One turn moves each row of this set onto another row. After a few examples, where does it send each row asked below?
z574: [-0.26 -0.18 -0.25  0.71  0.03  0.02 -0.87  0.89 -0.89  2.78  0.14  0.69
 -1.11 -1.03 -0.64  1.39  0.70  0.17  2.35  0.23 -0.87 -0.43  0.87 -2.00
  1.69 -0.29  1.03  0.00]
z510: [-2.49  0.57 -1.51  1.17 -0.73  1.63 -0.66  0.51 -1.03  4.01  0.40  0.66
 -0.13 -0.32 -1.04  0.88 -0.20  0.11  2.51 -0.27 -0.55 -0.04 -2.54 -0.23
  0.99 -0.01  1.18  0.48]
z624: [ 1.55  0.61 -2.52  1.29 -0.36  1.62 -0.47  0.97 -1.12 -0.57  0.16 -0.22
  0.73  0.05  0.12  0.55 -0.50 -0.49  0.07 -0.08 -0.71  0.37 -3.55 -0.35
  1.77 -0.10  0.80 -0.02]
z729: [ 1.21 -1.07 -2.54  1.25 -0.06 -0.61 -0.81  1.20 -0.57 -0.99  0.10  0.16
 -0.15  0.16 -0.30  0.89  0.05  0.50  2.52 -0.29 -1.14 -0.28 -0.28 -0.41
  1.33 -0.69  1.63 -0.35]
z401: [-0.42  0.58  0.94  2.40 -0.04  2.75 -0.24 -0.60 -0.45 -1.15  0.88 -0.02
 -0.03  1.39  0.80  0.62 -0.19  1.04  0.45  0.71 -1.77 -0.09 -1.29 -1.48
  1.47 -0.01  0.48  0.13]
z959: [ 1.18 -0.94 -2.73  0.46 -0.28  0.58 -1.02  1.81 -0.75 -0.50 -0.13 -0.06
  0.07  0.65 -1.07  0.79  0.19  0.38  2.26 -0.77 -0.34 -0.53 -0.05 -0.48
  1.75 -1.01  1.65 -0.46]
z772: [-1.69  1.34 -0.39  0.44 -1.18  2.21  0.22  0.70  0.01  1.45  0.51  0.31
  1.03  2.13 -0.68  1.37  0.27  0.43  3.75  0.30  0.07  1.29 -0.55 -0.59
  0.91  0.16  0.37  0.29]
z41: [ 0.29  0.21 -0.04  1.06  0.12  0.04 -0.40 -0.16 -0.49  2.72  0.58  0.30
 -0.88 -0.01 -0.30  1.36  0.29  1.76  3.03  0.74 -1.37 -0.19  0.17 -1.45
  2.05 -0.08  0.87  0.04]
z568: [-2.41  0.13 -0.79  1.22 -0.23  1.58 -0.30 -1.04 -1.91 -1.13  0.21 -0.20
  1.60  0.41  0.17  0.83 -0.16  1.73 -0.11 -0.51 -0.42 -0.45 -2.90 -1.18
  2.46 -0.62  0.68  0.32]
z70: [-2.24  0.89 -1.27  1.41 -0.85  0.97 -0.40 -0.22 -1.13  3.77  0.56  0.93
 -0.04 -0.08 -0.68  0.99 -0.19  0.17  2.79  0.04 -0.83  0.37 -2.64  0.00
  0.85  0.30  1.07  0.72]
z355: [-1.94  0.64  0.46  1.34  0.25  2.06 -0.70  1.12 -1.00 -1.63  0.52  0.39
 -1.56 -0.09  0.24  0.96  0.84  0.46  0.55  0.65 -1.46 -1.05 -1.36 -2.43
  2.07 -0.32  0.65 -0.56]
z281: [-2.44  0.25 -0.41  2.12 -0.24  0.04  0.17  0.80  0.73  0.56  0.75  0.51
  0.05 -0.17  0.76  1.34 -0.13  0.25  3.76  0.84 -1.58  1.02 -0.79 -1.05
 -0.09  0.39  0.65  0.11]
z216: [-1.03 -0.27  0.99  1.60 -0.21  1.60 -0.61  0.74 -1.14 -1.76 -0.06 -0.63
  0.80 -1.82 -0.64  0.06 -1.14 -0.82  0.53 -0.89 -0.58 -0.47 -1.51  0.15
  1.29 -0.44  1.06  0.28]
z850: [-1.50  0.29 -1.17  0.78 -0.52  1.24 -0.60  1.67 -0.64  1.57 -0.22 -0.15
  0.52 -0.84 -0.80  0.69  0.24  1.30 -0.21 -0.09 -0.52 -0.05  1.63 -0.16
  0.34 -0.41  0.38  0.76]
z983: [-0.90  0.85  0.67  1.06 -0.74  3.27 -0.75  0.52 -1.56 -0.87  0.16  0.65
  0.04  1.13 -0.24  0.80  0.70 -1.11 -0.28 -0.01 -0.45 -0.09 -0.33 -1.99
  1.45 -0.26  0.52  0.24]
z124: [-1.57  0.37 -0.40  1.06 -0.28  0.10 -0.59 -0.52  1.93  1.98  0.14  0.16
  0.24  0.66 -0.53  1.13 -0.28  1.05  3.37  0.11 -0.70 -0.30 -1.75  0.94
  1.02 -0.08  0.91 -0.38]
z58: [-2.96 -0.20 -1.05  0.87 -0.23  2.39 -0.59  2.87  0.66  1.56  0.19 -0.10
  0.06 -0.25 -0.71  1.02  0.02 -0.27  2.87 -0.29 -0.20 -0.02 -0.21 -1.64
  0.56 -0.50  0.88 -0.41]
z916: [ 1.01  0.81 -2.63  1.04 -0.05  1.02 -0.42  1.25 -1.11 -0.95  0.32 -0.22
 -0.09 -0.30  0.17  0.73 -0.18  0.17  0.58  0.29 -1.02 -0.03 -4.04 -0.56
  2.25 -0.09  0.81 -0.40]
z879: [-2.69 -0.09  0.16  1.42 -0.49  3.00 -0.18 -0.01 -1.60 -0.50  0.36  0.32
  0.33  1.58  1.43  1.13  0.32  0.49  0.24 -0.15 -0.19 -0.27 -0.53 -1.81
  0.70  0.38  0.97  0.12]
z654: [-3.26  0.05  0.07  1.16 -0.30  2.43 -0.22  0.42 -1.73 -0.87  0.35  0.51
 -0.39  1.04  1.40  1.34  0.72  0.60  0.52  0.02 -0.32 -0.56 -0.78 -2.11
  1.01  0.37  0.97 -0.16]
z782: [-2.57  0.35 -1.44  1.77 -0.53  0.86 -0.61  0.30 -0.85  3.71  0.51  0.80
 -0.32 -0.88 -0.52  0.90 -0.36  0.04  2.57 -0.06 -1.08  0.03 -2.58 -0.29
  0.62  0.17  1.23  0.55]
z712: [-1.96  1.12 -0.95  0.75 -0.40 -0.76 -0.14  0.96 -0.93  0.51  0.11  0.48
 -0.53 -1.09 -0.21  1.24  0.88  2.08  0.93  0.90 -1.28  0.09  0.78 -0.14
  0.75  0.11  0.19  0.64]
z28: [ 0.13  1.32 -0.79  0.60 -1.06  1.67 -0.04 -0.32  0.00  1.84  0.17  0.62
  0.06  0.30 -0.17  1.79  0.85 -1.04  2.80  0.22 -0.55  1.25 -3.36 -2.05
  2.56  0.52  0.93  0.23]
z743: [ 0.15  0.02 -2.18 -0.16 -0.94  1.84 -0.93  1.50 -0.41 -0.66 -0.51 -0.17
  0.99 -2.28 -1.48  0.64  0.07 -0.19  1.40 -1.08  0.85 -0.07 -2.21 -0.32
  1.56 -0.89  0.84  0.73]
z634: [ 1.70 -0.36 -2.39  0.63 -0.59 -0.02 -0.60  0.66 -0.93 -0.76  0.10  0.23
  0.36  1.38 -0.74  0.95  0.22  0.69  2.74 -0.34 -0.59  0.10 -0.26  0.00
  1.71 -0.60  1.43 -0.14]
z577: [-0.82  0.59  0.96  0.60 -0.31  2.68 -0.32  0.60 -1.11 -1.49  0.17 -1.18
  0.73 -0.31 -1.38  0.14 -0.95  0.95  1.31 -0.73 -0.09 -0.78 -2.27  0.47
  2.60 -0.58  0.85 -0.06]
z988: [-2.86 -0.01  0.16  1.57 -0.17  2.66 -0.02 -0.10 -1.32 -0.79  0.60  0.13
 -0.13  1.50  1.67  1.18  0.29  1.42  0.69  0.19 -0.62 -0.52 -1.06 -1.79
  1.02  0.44  0.91 -0.12]
z913: [-2.42 -0.37 -0.93  1.31 -0.38  1.88 -0.63 -0.61 -2.01 -0.84 -0.10 -0.07
  1.97 -0.06  0.09  0.71 -0.24  0.46 -0.88 -1.00 -0.11 -0.36 -2.19 -1.33
  1.92 -0.77  0.82  0.50]
z645: [-1.12  1.13  1.27  0.72 -0.62  0.53 -0.10 -0.11 -1.87 -2.45  0.12 -0.03
  0.28 -0.90 -0.77  0.66 -0.23 -0.04  1.71 -0.17 -0.54 -0.08 -2.22  0.40
  2.12  0.04  0.77  0.30]
z788: [-0.17  0.01 -0.93  2.05 -0.35  1.08 -0.29  0.04  0.78  1.74  0.21  0.36
 -0.08 -1.30  0.70  1.49  0.11 -1.47  2.22  0.15 -1.47  0.98 -3.13 -2.38
  1.53  0.42  1.22  0.15]
z434: [-0.42  0.19 -1.29  0.86 -0.36  2.83 -0.56  1.17  0.78  2.35  0.06 -0.23
 -0.23 -0.68 -0.43  1.34  0.30 -0.76  2.16 -0.38 -0.58  0.16 -3.28 -2.57
  2.61 -0.13  1.27 -0.32]
z865: [ 0.70 -0.10 -0.13  0.85 -0.29  1.33 -0.72  0.20 -0.63  3.44  0.24  0.20
 -0.01  0.30 -0.85  1.10  0.11  0.65  2.15 -0.02 -0.59 -0.05  0.97 -1.41
  1.69 -0.33  0.91  0.33]
z395: [-0.98  1.28 -0.89  0.55 -0.56  1.22  0.04  0.49 -0.49  1.38  0.29 -0.41
  0.50  0.63 -0.71  0.85  0.26  3.34  0.94  0.60 -0.81  0.13  0.58  0.49
  1.27 -0.11  0.09  0.72]
z801: [ 0.91  0.82 -2.67  0.73 -0.43  1.04 -0.62  1.55 -1.59 -0.88 -0.04  0.20
  0.12 -0.53 -0.09  0.83  0.10 -1.05  0.11 -0.07 -0.53  0.17 -3.47 -0.74
  1.92 -0.11  0.85 -0.23]
z152: [-2.91  0.07 -0.89  1.10 -0.27  0.74 -0.53 -0.60 -2.30 -1.48 -0.04  0.36
  1.18 -0.49  0.24  1.04  0.28  0.63 -0.29 -0.55 -0.39 -0.44 -2.57 -1.55
  2.16 -0.55  0.75  0.34]
z225: [-1.46  0.18 -0.52  0.48 -0.94  1.06 -1.03  0.15  1.33  2.56 -0.44  0.49
  0.97  0.62 -1.26  1.04 -0.05 -0.99  2.29 -0.77  0.38 -0.06 -0.62  0.70
  0.53 -0.32  1.01 -0.03]
z336: [ 1.19  0.74 -1.65  0.39 -1.20  1.42 -0.19 -0.42 -0.22 -0.84  0.02 -0.21
  1.66 -0.80 -0.90  0.73 -0.26  1.08  2.21 -0.40  0.29  0.81 -2.81  0.59
  1.60 -0.33  0.49  1.19]
z162: [ 0.01  0.04 -1.89  0.92 -0.39 -0.07 -0.46  0.53  0.06 -1.54  0.01 -0.02
  0.28 -2.86 -0.32  0.84 -0.09  0.89  2.27 -0.11 -0.57  0.08 -3.03 -0.17
  1.36 -0.38  0.77  0.64]
z291: [-2.68  0.27 -0.72  0.28 -0.35 -0.50 -1.07  0.92  1.26  1.68 -0.39  0.83
 -0.64 -0.70 -1.00  1.41  0.61 -0.54  2.93 -0.24 -0.21 -0.75 -1.26  0.10
  1.00 -0.26  1.10 -0.64]

z162 goes to z743
z959 goes to z634
Now find these:
z510 goes to z70
z574 goes to z865
z568 goes to z152
z577 goes to z645
z712 goes to z850
z654 goes to z879
z124 goes to z291
z434 goes to z28
z801 goes to z624
z281 goes to z58
z355 goes to z983

One turn moves each row of this set onto another row. After a few examples, where does it send each row asked below?
z365: [ 0.37  0.15  1.10 -1.19 -0.86 -0.36  0.38  0.09 -0.53 -0.76 -0.44  0.19
  1.00  2.64 -0.44]
z318: [-0.23  0.39  1.26 -0.98 -1.52  0.18  0.41 -0.01 -0.58 -0.99  0.07 -0.28
  1.07  2.16 -0.38]
z428: [-1.21 -0.71  0.91 -0.57  1.00 -0.90  0.22 -0.87 -0.32 -0.45 -1.18  1.15
 -1.40 -1.80  0.30]
z286: [-0.08  0.38 -0.54 -0.13  0.90  0.07 -0.54  0.44  0.61  0.80 -0.80  0.20
 -2.35 -0.45 -0.73]
z472: [-0.34  0.14  0.28 -0.64  1.31 -0.95 -0.53 -0.91  0.43 -0.03 -0.74  0.15
 -1.37 -1.76 -0.33]
z232: [ 0.27  0.21  1.05 -0.90 -1.24 -0.06  0.80  0.08 -0.60 -0.88 -0.34 -0.17
  1.04  2.28 -0.58]
z110: [-0.20  0.14  1.09 -0.84 -1.57 -0.31  1.06 -0.04 -0.03 -0.81 -1.03  0.29
  0.99  2.22 -0.22]
z68: [-0.80  0.49  1.01 -0.42  0.15  0.85 -1.18  0.06  0.27  1.07  0.48  1.58
 -2.35  0.97  1.42]
z953: [ 0.32  0.17  1.36  0.70  0.39  0.16  0.60 -0.85 -0.22  0.51  1.39  2.03
 -1.54  0.12  1.47]
z372: [-0.15 -0.57 -0.08 -0.39 -0.03 -0.62 -0.31 -0.18 -0.46 -1.11 -1.89  0.60
 -1.67 -1.65 -0.55]
z476: [-0.12  0.14  1.65 -1.72 -1.17 -0.22 -0.10 -0.05 -0.29 -1.08 -0.80 -0.39
  0.90  2.04 -0.01]
z581: [-0.19 -0.22  1.57  0.25  0.33 -0.23  1.38 -1.62 -0.34 -0.16  0.08  0.66
 -1.00 -1.67  0.84]
z673: [-0.02  0.42  0.29  0.74  0.66 -0.19  0.57 -0.90  0.18 -0.17  0.98  0.46
 -1.22 -1.81 -0.14]
z761: [-0.32 -0.52  0.93 -0.80  0.75 -0.47  0.62 -0.89 -0.03  0.42 -2.14  0.03
 -1.67 -1.18  0.13]
z164: [-0.93  0.94  0.09 -0.24  0.46  0.46 -1.60  0.13  0.73  0.53  0.93  0.71
 -2.14 -0.33  0.30]
z609: [-0.85 -0.55 -0.18 -0.12  0.57  0.05  0.24  0.71 -0.16  0.50 -1.83  1.03
 -2.50 -0.49 -0.43]
z582: [-1.19  0.50  1.26 -0.78  0.29  0.99 -1.89  0.72 -0.02  0.50 -0.46  0.86
 -2.36  0.02  0.54]
z16: [ 0.57  0.27  1.23  0.49  0.88  0.35 -0.64  0.43 -0.34  0.53  0.93  2.32
 -1.98  0.68  0.88]
z924: [-0.13 -0.19  0.60 -0.08  0.45  0.52  0.14  0.72 -0.33  0.47 -2.04  0.05
 -2.30 -0.83 -0.67]
z862: [ 0.38  0.08  1.41 -0.87 -1.41  0.00  1.02  0.08 -0.47 -1.06 -0.56 -0.52
  0.91  1.86 -0.34]
z274: [ 0.48  0.54  0.29  0.41  1.31 -0.53 -0.58 -0.53  0.40  0.34  1.41  1.75
 -1.58 -0.23  0.46]
z477: [-0.10  0.20  1.18 -0.98 -1.35 -0.42  0.53 -0.01  0.01 -0.70 -0.72  0.83
  0.94  2.71  0.13]
z537: [ 0.09  0.18  1.44 -1.45 -0.88 -0.55  0.13 -0.31 -0.56 -1.01 -0.27  0.20
  1.25  2.30 -0.19]
z114: [ 0.62  0.04  1.80 -1.24 -0.89 -0.62  0.41 -0.24 -0.45 -1.10 -0.22  0.26
  1.15  2.21  0.17]
z653: [-0.29  0.11  1.48 -1.15 -1.32 -0.67  0.61 -0.45 -0.02 -1.02 -0.78  0.59
  1.30  2.12  0.19]
z252: [-0.27  0.28 -0.07 -0.01 -0.38  0.34 -1.83  0.73 -0.22 -0.47  0.52  2.22
 -2.34  0.46  0.62]
z689: [ 0.59  0.13  1.25 -1.09 -1.17 -0.07  0.32  0.48 -0.34 -0.68 -0.53  0.05
  0.62  2.78 -0.15]
z389: [-0.10  0.38  1.65 -1.05 -1.61  0.27  0.26  0.06 -0.35 -1.08  0.25 -0.15
  0.92  2.16  0.22]
z134: [-0.80 -0.24  0.80  1.02  0.15  0.05  1.24 -0.57 -0.56 -0.40  0.79  1.65
 -1.49 -1.51  0.50]
z885: [ 0.10 -0.44  1.76 -0.44  1.30 -0.86  0.16 -0.94 -0.57 -0.40 -1.17  0.77
 -1.04 -1.84  0.18]
z157: [-0.47  0.35  1.31 -0.73 -1.87 -0.08  0.87 -0.19 -0.07 -0.98 -0.31  0.42
  1.05  2.18  0.14]
z176: [-0.09  0.30  1.78  0.98  0.15  0.48  0.65 -0.62 -0.69 -0.43  1.25  1.15
 -1.19 -1.50  0.72]
z217: [-0.38  0.32  1.42 -1.49 -1.23 -0.14  0.02 -0.19 -0.51 -1.06 -0.31 -0.23
  1.16  2.08 -0.28]
z218: [-1.98  0.16  0.48 -0.32 -0.02  0.76 -1.19  0.60  0.05  0.36  0.00  1.47
 -2.50 -0.11  0.68]
z718: [-0.42 -0.19  0.70  0.36  0.94 -0.30 -0.29 -0.01 -0.22  0.26  0.85  2.90
 -1.94  0.28  1.04]
z192: [-0.89  0.05  0.38 -0.72  0.02  0.86 -0.41  0.47  0.30  1.21 -1.67  0.19
 -2.70  0.24  0.20]
z380: [ 0.30  0.10  0.45  0.81 -0.29 -0.20 -0.52 -0.30 -0.62 -1.14  1.43  2.42
 -1.45 -0.54  0.80]
z844: [-0.64 -0.07 -0.43 -0.61 -0.42  0.25 -1.60  0.85 -0.18 -0.48 -1.45  0.90
 -2.46 -0.27 -0.29]
z153: [ 0.23 -0.40  0.56  0.39 -0.03 -0.84  0.28 -0.94 -0.77 -1.58 -0.01  1.44
 -0.99 -1.93  0.19]
z239: [-0.74  0.30  1.35 -1.26 -1.68 -0.20  0.30 -0.11  0.06 -0.89 -0.84  0.30
  1.03  2.21  0.11]

z537 goes to z217
z252 goes to z153
z924 goes to z16
Now find these:
z389 goes to z862
z653 goes to z239
z953 goes to z761
z286 goes to z274
z428 goes to z218

